128 stands for zero in the data rows.
Some points:
[ 86  79  87 136 127  84 114  81 134  93  93 126 108 126 122 108 102 103
 129 180 129 138  97 151 140 228 141 131  64 149 126 156 111  99 123 120
  68 124 131 123 151 109 131  42 105 125 160 124  80 120  92  70 101 113]
[ 91 182 146 169 181 131 141 104 147 111  97 135 124  93 133 127 151 103
 101  99 140 119 126 158 167  70 150 181 101  79 155  88 121  69 154 135
 119 122 132 140 150 132  97  42 169 138 110 113 148 120  86 152 137  80]
[ 82  71 117  77  84  89  91 148 190 128 156 113 105  94 130 137 133  72
 116 166 112 114 122 104 124 125 168 152 103 106 162 127 136 136  71 167
 145 123 138 186 171  82 127 149 133 146 110 112 123 185  37 132 159  72]
[126  75 138 153 143 190 101  70  67 116 115 125 139 111 118  94  88 225
 120 121 150 134 176  98 117 120 178 122 201 110 219 144 135 118 136 116
 162 121 140 124 126  75 113 120 144  69 147 145 142 138  78 141  96 107]
[133  60 149 171 109 184 165 203 158 106 125 101 111 161  92 106  87  76
 118 121 141 183 162 117 109 143 100 143 128 111 166 146 134 179 137 138
 195 110 157 171 143 157 112  52 132 159 121 115 125 115 128  98 141 156]
[163  32 100 127 130 201 137  69 165 114 142 140  79 174 128 145 164  90
 147 152 171  99  95 108 123  81 118 145 174 171 190  82 129 107 123 149
  90 119 100 151 183 172 133  99 148 168 117 152  91 149 164 136 128 122]
[136 102 101 116 193 183 117 179 149 102 118 108 114 135 118  72  92  80
 132  95 110 140 145 113 115  48 203  94 153  97  46 115 110 121 141 168
  78 140 107 142  99 105 160 106 119 119 106 139 109 125 155  82 115 110]
[127 128  98  81 111 112 134 135   3 123 124  85  32 137 114 115 124 121
 104 131 177 114 167 120 116  83 136 156 105  84 145  92  93 165  55 105
  91  93 148 152 127 136 123 154 130 132 135 119 182 110 177 110 109 138]
[ 54 178 110  76  87 140 129  72  91 138 152  84 151 165 124 140  96 115
 123 102 135 150  95 133 119  60  80 127 134 146 128 113 109 162 205 151
 127 117 171 131 166  27 100 133 144  98 130 102 123 186 182  79 118 165]
[119 142 149 179 142 114 119 127  93 113 108 111 149 124 133 112 112 172
 108 203 156 121 148 127 171  86 166 111  82 196 161 136 109 164 166 116
 142 137 137 154 145 157 138 171 122 130  92  94 113 182 196  74 220 130]
[192 182 134 171 112 111 155 147 133 123 154 121 146 143 124 154 174 188
 103 100  89 120 151 113 160  97  85 124  81 135 174 131 130 155  93 117
  66  73 117 153  61 108 139 103 104  91 107 123  50 146  97  85 115 123]
[ 15 158 112 144 125 154 139 124 153 116 120 141 153 126 139 105 185  69
 111  72 143 156 107 102 127 203 132 174 194 110 148 148 172 140 102  81
 108  93 101 101 121 170 149 235 125  85 122 119 111  93 170 103 150 102]
[223 106 101  81  94 103 141 135  86  87 111 127 167 117 110 123 204 184
 139  99 136 145 129 107 140 132 115 127 149  80  28 158 140  99 168 111
 139 114 126 148 223 164 139 132 153 108 176  83 126 134 124 138 156  84]
[104 123 100 189 142  94 110 142 104 158 116 119 147  90  97 131 188 154
 115 118 141 132 153 166 109 150 101 166 230 117  99 135 149 169 134 131
  85 202 156 114 130 120 178 130 125 198  79 131 141 128  84  93 132 154]
[153 123  84 103  97 125  98 149 114 122 137 112 127 127 122 118   3 206
 122  85 130 157  82 158 135 150  71 147 147 127 125 105 150 122 144 141
 118 107  89 131  81 185 149 121 120 102  95 115 162 115 129 187 190  70]
[138 137 111 186 114 147 122  86 155 157 121 113 109  91 162 121 138 117
 163 101  86 118 120 106 128 159 144  62 143  59 120 135 112 139 175  74
 109  66 135  94 138  84 145 111  96 214  77 146 158 108 145 161 192 154]
[ 97 143  95 118 103 190 125 158  85 103 115 168 117  76 120 115 161 120
 145 108 130  96  82 133 138 168  94 107 126 147 107 140  81 127  66 108
 163 153  74 104  38 103 151 100 194 125 175 150 155 164 149 120 178 113]
[113 171 176 121 103 125 117  90 121 140 124 113 112  83 113 145  96  87
 129 231 100 166 173 114 150 101  62 134 184 107  41 111 135 147 140  87
 137 153  78 125 112 133 133  92 122 101 130 138  68 146 120 197 103 116]
[166 114 185 114 139 109 105  62 109 163 127 107 112 108 123 151 109 129
 109  57 149 154 109 124 111 186 135 140 117 116 107 103  95 114 121 139
 166 128  41 176  72 157 114 177 134 159 168 136  88 134 120  70 165 173]
[156 163 134 114 134 177  90 167 118 124 117 167 151 144 124 136 122 136
 119 136 114 139 155 116 156 168 111 149  53 160 133 114 134 193 170 122
  94 137  44 124 159  81 113 163 148 193 120  83 110 112 119 174  74 123]
[100  84 141 166  95  93 108  91 227  93  95 146 133 161 118 120 161 143
 136 101 127 131 168 158 181 130 109  81 111 117 110  59 118 176 138 105
  97 149 185 134  68 127 118 201 133 131 151 157 149 108 126 133 130 124]
[173 104 117 112 130 110 111 102 199 146 121  99 133  97 119 110 221 167
 112 121 152 152 172 107 100 144 105 176  37 161 100 139 107 106 141 147
 184 125 142 106  93  93 159 114 120 102  77  95 126 128 208 173  77 118]
[172 185 141  95  92 110 146 114 150 111 127 154 187  87 113 112  48  82
 129 122 154 111 144 115 123  95 110 144 143 221 120 154 127  52 111  79
 134 112 187 129 121 144 143 175 120 214 135 168 145  96  79  92  81 119]
[149 139 135 180 121 163 132 222 156 161 131 117 156 151 147 147  95 136
  89 175 144  66 143 132 139 175 128 159 151 107  67 122 110  16 119 144
 109  91 172 116 138  92 115 174 137 109 186 119 123 158 144 185 125 192]
[221 139 130 100 137  91 142 127  90 158 131 152 170 132 157 138 115  29
 159 137  73 167 160 133 119 120 115  99 140 151 212 123 147  89 115 155
 103 204 125  82 121 135 110 139 105  69 139 110 207 108 112 129 166 162]
[ 75 123 161 139 152  73 143 185  72 128 168 167 131 184 146 143 146 184
 190 129  90 154 113 150 125 127 148 110 130 137 145 143 163  29  94 155
 164 140 128 152 122 108 124 138  77 186 161 156 126 117 203 160 103 117]
[169 158 192  91 156 137 150  99 165 160 155 165 153 128 136 142 115 128
 145 131  89  59 127 186 102 151 145 132 137 129 103 163 158 184  51 173
 142 144 150 122 211 125  86 103  87  75 149 194 188  92 202 127 144 140]
[ 80 112 117 114 165 130 128 173 115 162 125  96 140  88 153 185 124 147
 118  77  94 107  87 145 102  96 142  80  91 161 157 159 133 130 116 116
 139 183 175 124 162 197 113 141 109 108 175 159  82  93 133 191  84 167]
[146 119 127 153 139  91 165 142  98 133 155 114 126 166 151 162 161  85
 162 163 147 100  88 193  87 122 203 108 138 193 103 140 156 184 163 153
 171  86 104  73  92 150  89 126 135  90 119 134 149 113  74 151  81 129]
[ 69 122 149  94 163 143 155  94 118 154 153 172 102 198 170 119 137 163
 139 166 116 107  80  68 125 108 120 104  76 133  72 149 176 139 112 135
 169 150 145  98 105 168 115 108 121 121  74 103 161 107  20 111 123 167]
[142 214 133 102 147  66 139 172 202 127 132 173  85 151 109 137 116 157
 133 168 141 120  89 113 109 140 153  82 147  52 201 136  88 136 181 130
 151 149 131  86 139 172 152 119 156 107 124 133 109 136 116 116  77 129]
Along one direction, these points spread out more than along any other. For each point below, how far along it does it lie, from 0 to 99? The average is 50, and the first point in the table lies past the average. One standard deviation of the points above along it is 16.
[172 185 141  95  92 110 146 114 150 111 127 154 187  87 113 112  48  82
 129 122 154 111 144 115 123  95 110 144 143 221 120 154 127  52 111  79
 134 112 187 129 121 144 143 175 120 214 135 168 145  96  79  92  81 119] 40
[100  84 141 166  95  93 108  91 227  93  95 146 133 161 118 120 161 143
 136 101 127 131 168 158 181 130 109  81 111 117 110  59 118 176 138 105
  97 149 185 134  68 127 118 201 133 131 151 157 149 108 126 133 130 124] 62
[146 119 127 153 139  91 165 142  98 133 155 114 126 166 151 162 161  85
 162 163 147 100  88 193  87 122 203 108 138 193 103 140 156 184 163 153
 171  86 104  73  92 150  89 126 135  90 119 134 149 113  74 151  81 129] 22
[119 142 149 179 142 114 119 127  93 113 108 111 149 124 133 112 112 172
 108 203 156 121 148 127 171  86 166 111  82 196 161 136 109 164 166 116
 142 137 137 154 145 157 138 171 122 130  92  94 113 182 196  74 220 130] 61
[ 80 112 117 114 165 130 128 173 115 162 125  96 140  88 153 185 124 147
 118  77  94 107  87 145 102  96 142  80  91 161 157 159 133 130 116 116
 139 183 175 124 162 197 113 141 109 108 175 159  82  93 133 191  84 167] 20
[ 91 182 146 169 181 131 141 104 147 111  97 135 124  93 133 127 151 103
 101  99 140 119 126 158 167  70 150 181 101  79 155  88 121  69 154 135
 119 122 132 140 150 132  97  42 169 138 110 113 148 120  86 152 137  80] 58
[223 106 101  81  94 103 141 135  86  87 111 127 167 117 110 123 204 184
 139  99 136 145 129 107 140 132 115 127 149  80  28 158 140  99 168 111
 139 114 126 148 223 164 139 132 153 108 176  83 126 134 124 138 156  84] 58
[153 123  84 103  97 125  98 149 114 122 137 112 127 127 122 118   3 206
 122  85 130 157  82 158 135 150  71 147 147 127 125 105 150 122 144 141
 118 107  89 131  81 185 149 121 120 102  95 115 162 115 129 187 190  70] 59
[126  75 138 153 143 190 101  70  67 116 115 125 139 111 118  94  88 225
 120 121 150 134 176  98 117 120 178 122 201 110 219 144 135 118 136 116
 162 121 140 124 126  75 113 120 144  69 147 145 142 138  78 141  96 107] 56
